Each path below is one point turned by a fixed rotation once a step. After each direction that follows a path, write how fast that rotation turns it, in degrees each step (0 if it stays still).
Each turn is a multiple of 5 degrees from 10 to 175, or 0.
Each row of a path follows its step; steps can be skipped.
path 1
step 1: [ -6   9   0   0  -5  -9  -6   6   4  -2  10  10  -2  20   2   2 -13  -6
   1  -8   7  -2 -14 -12   1   2  14  -1  -4  -6  11   3 -10  -1 -16  -3
   6  -8   0  11  -2  16 -10  -8   0   2  12  -3 -12   5  10  11   9 -12
   4   2   1 -18   3   6  -8  -5  -6]
step 2: [ -1   1  -7   1  16   1   9 -13  -2  -8  -6   1   3  -2  -3  -3  -2  -1
 -16 -12 -10   5 -17  -2   0   0  -5   3   4  -2  -8  -1   0  -6   0  -7
  -1  13 -10  -4 -13  17  -5  22   5   9  -9   2 -16 -13   4  -3   2   0
   0  -1   3 -15   5  15   5 -11   6]
step 3: [  8   9  -5   2   7 -14   5   2   1  -4  -5  10   7   5  -6  -2  -2  -9
  -7  12  -7  12 -17   9   6   3   1 -13   2  10  -5  -6  -1 -13  -7 -10
  -7  -5  12  -9 -12  12  10 -18   2   1  -1  -3  13   6  -6  -6   4   3
   7  12  -5   2 -11  -8  10 -11   9]
step 4: [  0  18  -2   0   1  -3  13   0   3   2  -9  -4   7  13  -6  -3   1   3
  -4  -3   8   1  12   2   6 -15  11 -16  -2 -10 -11  -5  -4 -17  -7   1
  -8 -13   1   4  12 -12  -3   8  -8  -6  -3  -4 -15   7   2 -12  14  -9
  -8  -6  -5  -2 -10  11  13  -5  -1]
step 5: [  1  -5  21  -3   8  -7   9  -4   4  -9  -3   2   1   9  -7  11   1   5
  26 -15   2   5  -6   7  -6   9  -5  -8  -8   0   1  -7  -4 -10  -8   9
   9   0  -3   6  -3  11  -2   0  -9  12  -3   6  -9   9   7 -21  -2   3
   1  14  -4  -3  11  -4  -1   7  -3]
step 7: [  5  -2   1  -3  -3  -5  -6  16   0  -5   6  -4 -12   8  -6   3 -14  -4
  10  -1   4   1  -7  -3 -18 -11   9  -4  -4   5   0  -2 -13 -12  -1  -6
   8 -12  15   3  -2   6   2  -3 -13   2   2  -6  12   2   2  16   8  -5
   6   0  12 -15  -1  21  -5 -15   2]
step 8: [  6   0 -13  -2  16 -11   2  -5   3   3 -12   8  15  -9   0  -8  -2  -9
  -3 -18   4   5 -11   2  -3  -2  11  -7  -3   7   0  10  -2  -3  -5   3
   0  -5   9   3  -2   2 -12  15  -8  15  -5   5 -17 -20   5   4   0 -10
  -3 -10  13  -7   8   2   3   4  -2]
step 9: [ 14  -3   4   4   2  -7   3  15 -12  -2 -12   0   3  -5   0  -9 -12  -3
   8  14  -8  10 -26   1   6   8  -8 -16   9   1  -6  -4  -7  -7 -13  -2
  -9  -4  -7 -15  -5  10  12  -8  -1   0  -1  -4  -6 -13  -1 -11   2   8
   3  -1  -8   3   8   2  -2   0  -2]
step 13: [  0  -2  13  -5  -1  -3   3   7  -2  -3   3   1   2  10  -8  -4  -2  -4
 -11  17  10   8 -14 -10   2   1  -1   5 -12  -8 -11 -12 -14 -10  -3  -9
  -9   3   3  -5   9   3   2   4 -11   5  -2  -6   5  10   2   2  -1  -6
   9  -3   6 -21  -8  28   1 -10   5]
step 14: [  4  -6  -6  -1  11 -12   2 -10  13   0  -2   7   6   9 -19  -8   3 -10
  -8 -17  -3   7   5   6  -5 -10   8  -2  -2   4  -4   9  -1 -21   3   8
   4  -5  13  -2  -1  12  -5  -2 -10  -5  -6  -4  -5  -5   6  -9  -2   6
  17  -5  11 -14   9  -5  11   7   6]
Directions:
[ 0 -3 -3  0  4  3 -2 -2  2 -2  1  1  2  1 -2 -1 -2 -1 -1  0 -2 -2 -2 -3
  0 -1 -1  3 -1 -1 -3 -3  1  1 -4 -3  0 -1  3 -2  1  2 -1 -2 -2 -3  2  2
  1 -1  0  3 -1  0 -2 -2  3 -1  3  1  0  0 -1]
60
[ 0  0  2  0 -4  1  0  1  3  3  2  2  1 -1 -1  1 -2  0 -1  1 -1 -2  0  0
  1 -3  2 -1  2  0  1  0 -2 -5 -1 -1  0  0  0 -1  0 -1  0  2 -1  0 -1 -3
 -3  7  0  5 -2  2 -3 -1  3 -1  0 -1 -1  1  2]
115
[ 1  1  3 -2  1  3  2 -1  3  1  0  1 -1  2  2  2 -4 -2  0  3 -1 -1  4 -1
 -2  3  1  0  1 -2  3  4  1  1 -1  0  2 -2 -1 -1  1  0  1 -1 -2 -3 -3  2
 -4  0  0 -1 -2  3  1  3 -3  1  2  0  1 -1 -4]
70
[-2  0 -2 -3  2 -2  2 -1 -1 -1 -1 -1  2  0  3 -2  0 -1 -2  0  1  1  1  0
 -1 -4  1  0 -2  1  2 -1  4  4  1  1  0 -3 -2  1  1  1 -1  0 -1 -4 -1 -1
 -6  1 -1  1  0  0  0  1  4  0  0 -3 -1  0  5]
170
[-2 -3  3  0  3 -1  4  2  0 -4  0  1  2  0 -1 -1 -4  3  2  0  2 -1  4  1
  1  0 -1 -2  2  0 -1 -2  5 -2  0  0 -4  1  1  1 -3 -2  1 -1  3  0  0  1
 -1  1 -1  2  3 -1  0 -2 -2  3  0 -1  0  2 -1]
60
